One turn moves every row onto another: examples first, then more rows asked:
relaz: [-21   1  -5  -8  -1   0  -2   8  -5   8   8  -8]
temok: [-4  5 -5 -7 -2 -1 -2  1  1  6  5 -4]
gor: [-9  7 -6 -5 -4  0  4  6 -8 12  2 -3]
tobem: [-23   2  -4   6  -1   0  -9  -3   3   8   2  -7]
pavu: [-16  11   3   2   0   1  -6  -8  -3   7   6  -1]
batu: [-12   4  -5  -7  -5  -3  -3   4  -1  13  11 -10]
teruv: [-15  14 -13   4  -1   2   5  -2   3  13   4   2]
pife: [-23  14  -9  -4  -6   4   3  -3   5   9   9  -5]
lup: [-25  13  -1  -2  -4   3  -8  -1   0  10  -2  -3]
Fasav: [-13   7  -7  -8  -4  -5  -6   7  -1  12  -2  -4]
Suk: [-11   1  -8  -4   5  -2  -6   4   3   5   8  -3]
Gipag: [-15   2  -4  -5   5   1  -7   8  -4  11   0  -3]
noseg: [-14   5  -9  -7  -7  -9   0   6  -2   4   6  -4]
kudin: [-16   5  -9   8   1   1  -3  -3   4   5  -4   0]
ligab: [-19  11  -8   7  -1  -9  -5  -3   0   8   7   2]
nedu: [-18   3 -12   6  -3   3   5  -4   5   1   5  -3]
robi: [-27   5  -9   3  -7   4   6   1  -2   6   1  -5]
butik: [-26  15   0  -5  -5   3  -3  -2  -2   8  -1  -3]
Sog: [-14  10   0   3   0   2  -8  -8   1   5   4   1]
mam: [-16   4 -13  -5   1  -3   2   9   0   3   2   1]
rubi: [-17  13 -12   4  -4   5   6  -1  -2  12   5   2]
Valip: [-25  11  -7  -2  -7   7   0  -2   2  12  11  -7]
mefez: [-19  11 -11   7  -3  -7  -2  -2   0   3   7   3]
rif: [-14   3  -8  -7   1   6   6   6  -4   6   7  -3]
zefan: [-22   3  -2   4  -3   9  -1  -3  -2  11   1  -8]

pavu -> teruv
gor -> Fasav
mefez -> Valip
Now these:
robi -> tobem
mam -> relaz

One turn moves every row onto another: examples first, then more rows asked:
velab: [ -7  -3  -2   1   7  -2  -6   0   8   1  -2  -5  -4  -2   0 -10   2  -7]
zam: [ 2 -4 -8  2 13  4  8  5  5  1  2 -5  2  4 13  1  0  5]
dis: [ -7   2   2   9  -1   3   8   8   1  10   6 -12   2  -4   8   6   1   0]
nepa: [-12  -1  -1   7   6  -3  -2  -1  10  -5   0  -9   4  -1  -4   5   2   1]
fus: [-7 -4  3  4  5 -3  0 -1  8 -8 -1 -9  6  1 -2  4  3 -1]
vute: [ -6  -2  -4   1   7  -3  -5   0   8   2  -2  -5  -5  -2   1 -11   2  -7]
Kitot: [ -4   1   4   7  -1   2   9   8   1   8   6 -12   2  -4   9   5   1  -1]
suv: [-4  8 -7  9  3 -3  4 -1 16 -3  5 -7  2  2  5 -6 -5 -3]
roto: [ 4 -3  1 12  7  6  3  2 14 10 -2 -5  2 -3 13 -7 -5 -2]
Bag: [-5 -8  4 13 10  6 -3  1 10 10 -6 -7  3 -6  4  3  0  1]
romum: [ -4   4   2   8  -1   2   9   8   3  10   7 -12   1  -4  10   3   0  -1]
Tevuz: [ -6   0 -13   6  14   4   5   4   6   5   2  -6  -2   1   9   3  -2   7]
ves: [ 0 -1 -2 15  7  6  1  1 15 12 -2 -5  0 -5 11 -5 -6 -2]
lazi: [ -6   1   4   8   0   3   8   8   1   9   6 -13   2  -4   8   6   1   0]
ser: [-3 -7 -6  2 15  4  5  5  3  0  0 -6  2  2  9  6  3  8]
sas: [ -8  -2 -11   5  15   4   3   5   4   4   1  -6  -1   1   7   6   0   8]
kaz: [ -4  -2  -3   1   6  -3  -4   1   9   2  -1  -5  -5  -1   3 -12   1  -8]
Gadin: [ -3   1 -13   6  14   4   7   5   7   4   3  -5  -1   2  12   1  -3   7]
dabeb: [ -7   3   1   9  -1   3   8   8   2  10   7 -13   1  -4   8   5   0   0]
Git: [-1 -3  4  2  4 -3  3  0  9 -9  1 -8  7  3  3  1  2 -2]
dad: [-10   7  -7  10   4  -3   1  -2  14  -1   4  -7   1   0   1  -2  -4  -2]
kefu: [-6 -6 -8  4 15  4  4  5  3  2  0 -6  1  1  7  7  1  8]
nuf: [ -4  -4  -1  -1   7  -3  -5   1   7   0  -2  -5  -3  -1   1 -10   3  -8]
gekit: [  4 -10   8   9   8   6   1   2  10   7  -5  -6   5  -4  10  -1   0  -1]
rutat: [ -6   4   1   9  -1   3   9   8   2  11   7 -12   1  -4   9   4  -1  -1]
gove: [ -5  -1  -4   1   7  -3  -5   0   9   2  -1  -5  -5  -1   2 -12   1  -8]
zelu: [ 1 -6 -6  1 14  4  7  5  3  0  1 -5  2  3 11  4  1  6]
dav: [ -3   1   4   7  -1   2   9   8   1   9   6 -12   2  -3  10   4   1  -1]
Nitur: [ -3   2   3   8  -1   2  10   8   2   9   7 -12   2  -3  11   3   0  -1]
tola: [ 6 -7  5 10  7  6  3  1 12  8 -3 -5  4 -3 13 -5 -3 -2]
noki: [-5 -1 -2 15  8  6 -2  1 14 13 -3 -7  0 -6  8 -2 -5  0]
Mebot: [-7 -4  1 15  9  6 -3  1 12 12 -4 -7  1 -7  5  1 -2  1]
reb: [ 2  0  2  3  3 -3  6  0 12 -8  3 -7  7  4  6 -3 -1 -4]
muro: [ 1  4 -3  5  3 -3  6 -1 14 -6  4 -6  4  4  7 -6 -4 -4]
tezo: [  0 -10   7  10   9   6  -1   2   9   8  -6  -7   5  -5   6   2   1   0]
duz: [ -5  -4  -1   0   7  -3  -6   0   7   1  -2  -6  -4  -2   0 -10   3  -7]
Mebag: [ -3  -4  -1  -1   6  -3  -5   1   8   0  -2  -5  -4  -1   2 -11   2  -8]
kimag: [-13   4  -5  10   5  -2  -1  -2  12  -2   2  -9   1  -1  -3   2  -2   0]
kebi: [  0  -1 -11   4  13   4   8   5   7   2   3  -4   0   3  13   0  -2   6]
tesi: [ -3  -3  -2   0   6  -3  -4   0   8   1  -1  -5  -4  -1   3 -12   2  -8]

roto -> ves
dabeb -> dis
kaz -> gove
Now these:
kimag -> nepa
Tevuz -> sas

